Each path below is one point turned by a fixed rotation once a step. After each direction that follows a path, write how fast that rotation turns it, in degrees each step (0 if it stays still).
Each turn is a multiple of 5 degrees from 10 to 175, or 0.
Each row of a path follows its step; steps can be skipped.
path 1
step 0: [ 14.8   0.6 -14.8  17.2   0.8  -1.4 -20.3  -2.2  22.0  -7.5  -7.5  -0.4
 -18.4   1.7   6.4  -2.0 -22.6 -11.0 -14.0 -13.0   8.8   9.7  10.7 -10.2
   9.0   1.5  -6.4   6.8]
step 1: [ 11.3  17.0  18.8   8.6   7.1  13.3   3.4 -10.3   3.4  15.5   5.8   0.4
  -6.5 -18.1  15.4   2.7  15.7   1.1   2.2  -5.3  27.5 -14.2  14.0  -0.6
 -10.0  -5.1   1.7   4.6]
step 2: [ -5.4   4.5  -4.0   1.4  31.9   7.2   2.1  16.9   1.4   1.4  -5.9  14.6
  -1.5   1.2  17.0  -6.9  10.5  13.7  23.1 -17.3  -9.7   0.9 -17.9   1.7
   5.7   3.0 -11.2   1.8]
step 3: [ 16.0 -10.8  -7.6  19.7  -5.4  -1.5 -16.3   1.4   4.6  -6.7 -14.0  -6.4
  -9.7  -4.2  18.2   5.4  -0.6  -4.7 -15.5  -2.0 -16.4   9.2   0.4 -14.7
   2.9  21.4 -11.0  18.0]
step 4: [ 20.0  -7.5  20.5  10.3  -2.5  12.8   8.4 -10.6  -7.4  -3.2  12.4 -10.0
  -0.5 -19.6  -4.8  -7.8  18.9   5.4   1.0  -9.7  21.9  -4.1  -1.3 -11.4
 -16.1  11.9  -2.3  -6.6]
step 5: [ -7.9   7.5  -9.0   8.6  15.1   7.5   4.4  15.0  -0.5  -5.8   3.7  10.4
  -1.9  12.3  -4.9 -18.1   5.8 -10.5  13.3 -22.2   2.2 -14.4 -27.0  -2.4
  12.1  16.7   2.8  -7.6]
step 6: [ 14.6  16.0  -3.5  14.4  -2.9 -10.5 -11.2  18.1  14.0  -2.3  -6.5 -11.7
  -4.9  -4.6   0.5  14.7  -2.8 -17.2 -20.0   6.4   1.9   7.4  -8.4   3.2
   7.9  20.3  -5.1  19.1]
step 7: [ 11.6   2.5  11.9   5.7  11.5  -8.6   9.7 -17.2   2.7  -0.9   5.4 -17.2
  -4.5 -24.8 -15.3   0.3  -1.5   6.5  15.9  -6.4  28.3   1.2  -4.6  -2.1
  -7.7  -3.8 -14.6  11.1]
step 8: [-28.4   4.3  -7.7  22.3  13.6  -4.6  -4.4   3.5  -8.6   1.3   0.8   4.8
 -15.2   0.8   6.7  -3.1   3.5 -16.7  17.7 -23.2  -1.1 -13.5  -9.2  -4.7
   8.8  -8.3 -10.3  -6.3]
step 9: [  2.0   2.9  15.6  19.0   5.7  -3.6 -20.8  16.3  16.7  -3.1 -10.8  -2.7
 -14.4  -6.8  12.5  18.5   0.5  -0.2 -29.0  -3.5  -4.7   7.2  -6.9  11.2
  -8.7   4.4  -2.6  -2.6]
step 10: [ 19.3 -10.4   7.2  -9.4  16.1   2.3   3.4  -8.7   1.5   7.2  -5.1 -12.3
 -11.1 -20.7   5.2  -9.9 -18.1  16.2   2.6 -15.1  16.7 -13.7  -6.9  -8.0
 -16.7   3.9   2.3   2.9]
step 11: [  5.5   5.8 -17.1  11.6  11.6   6.7  -1.0  21.8 -13.4   4.6   9.5   2.1
 -12.2   0.8  18.3 -16.7   1.0 -18.6  12.8 -19.4   1.4  -4.0  11.2 -13.7
   9.5  -1.3  -5.1 -11.8]
[-2.6 -3.9 -7.6 -5.6  1.6 -0.9 -6.1 -3.5  7.8  7.9  2.7 -2.0 -0.6  1.8
 -5.2  3.1  3.6  3.9  7.3 -6.3  1.4  5.4 -2.2  0.3 -6.6  5.9  2.2 -2.9]  135
[ 3.0 -3.5 -0.9 -0.1  8.2 -5.8  5.4  1.8 -5.5  3.6 -0.6  2.7  8.1  4.9
  0.5  4.3  4.2 -5.2  1.1 -9.1 -0.6  0.3 -3.5 -4.8  4.1 -7.7  5.2 -2.3]  120
[ -1.9  -2.9  -2.1   5.7  -4.7  -3.1   8.0   0.5  -2.7  -3.0  -1.2  -4.6
   0.1   1.6 -12.8   3.0   4.2  -6.1   0.9   2.6   1.5  -2.0  -8.8   6.1
  -0.7   5.3  -2.7   3.2]  35
[ 3.3 11.1 -5.5  0.4  4.9 -1.5  3.2 -0.9  5.4  2.6  1.5 -0.2  3.5  2.8
  1.1  0.9  0.3 -3.7  8.2  4.8  5.7  2.3  6.4  6.1  4.2 -2.3 -1.9  9.0]  65
[ 9.2  4.4  4.7  5.5 -3.9 -4.9 -4.6 -7.1 -0.7 12.5 -3.1 -0.5 -1.2  0.0
 -2.8 -4.0  2.8 -0.9 -5.5  1.2 -5.1  4.6 -1.5  4.7  2.8 -0.8  0.5 -3.1]  125
[  5.3   5.0   5.5  -2.4   4.8   1.4  -0.4  -5.4 -11.3  -0.2  -2.1   1.8
  -6.4   0.9  -6.9   4.8  -0.5   3.9   7.7   3.2   3.6  -5.3   3.0  -3.9
  -4.4   2.5   4.3  -1.7]  120
[-7.8  6.6 -3.8  5.7  5.3  6.5  4.5  1.7 -3.5  4.6 -2.1 -9.5  2.1  4.7
 -4.4 -1.8 -1.3  8.6 -5.3 -2.3 -2.7  1.9  3.7 -3.7  3.0  1.6 -1.7 -2.3]  120
[ -5.0   0.5  -1.7  -1.8  -2.8   2.7   1.0  -0.2   2.4   5.0  -6.4   7.8
  -8.8  -4.1  -5.2   7.4  -0.6   2.5  -3.8  -3.3   6.2   0.6  -1.8  -0.7
   4.6 -10.2  -4.8   2.9]  45
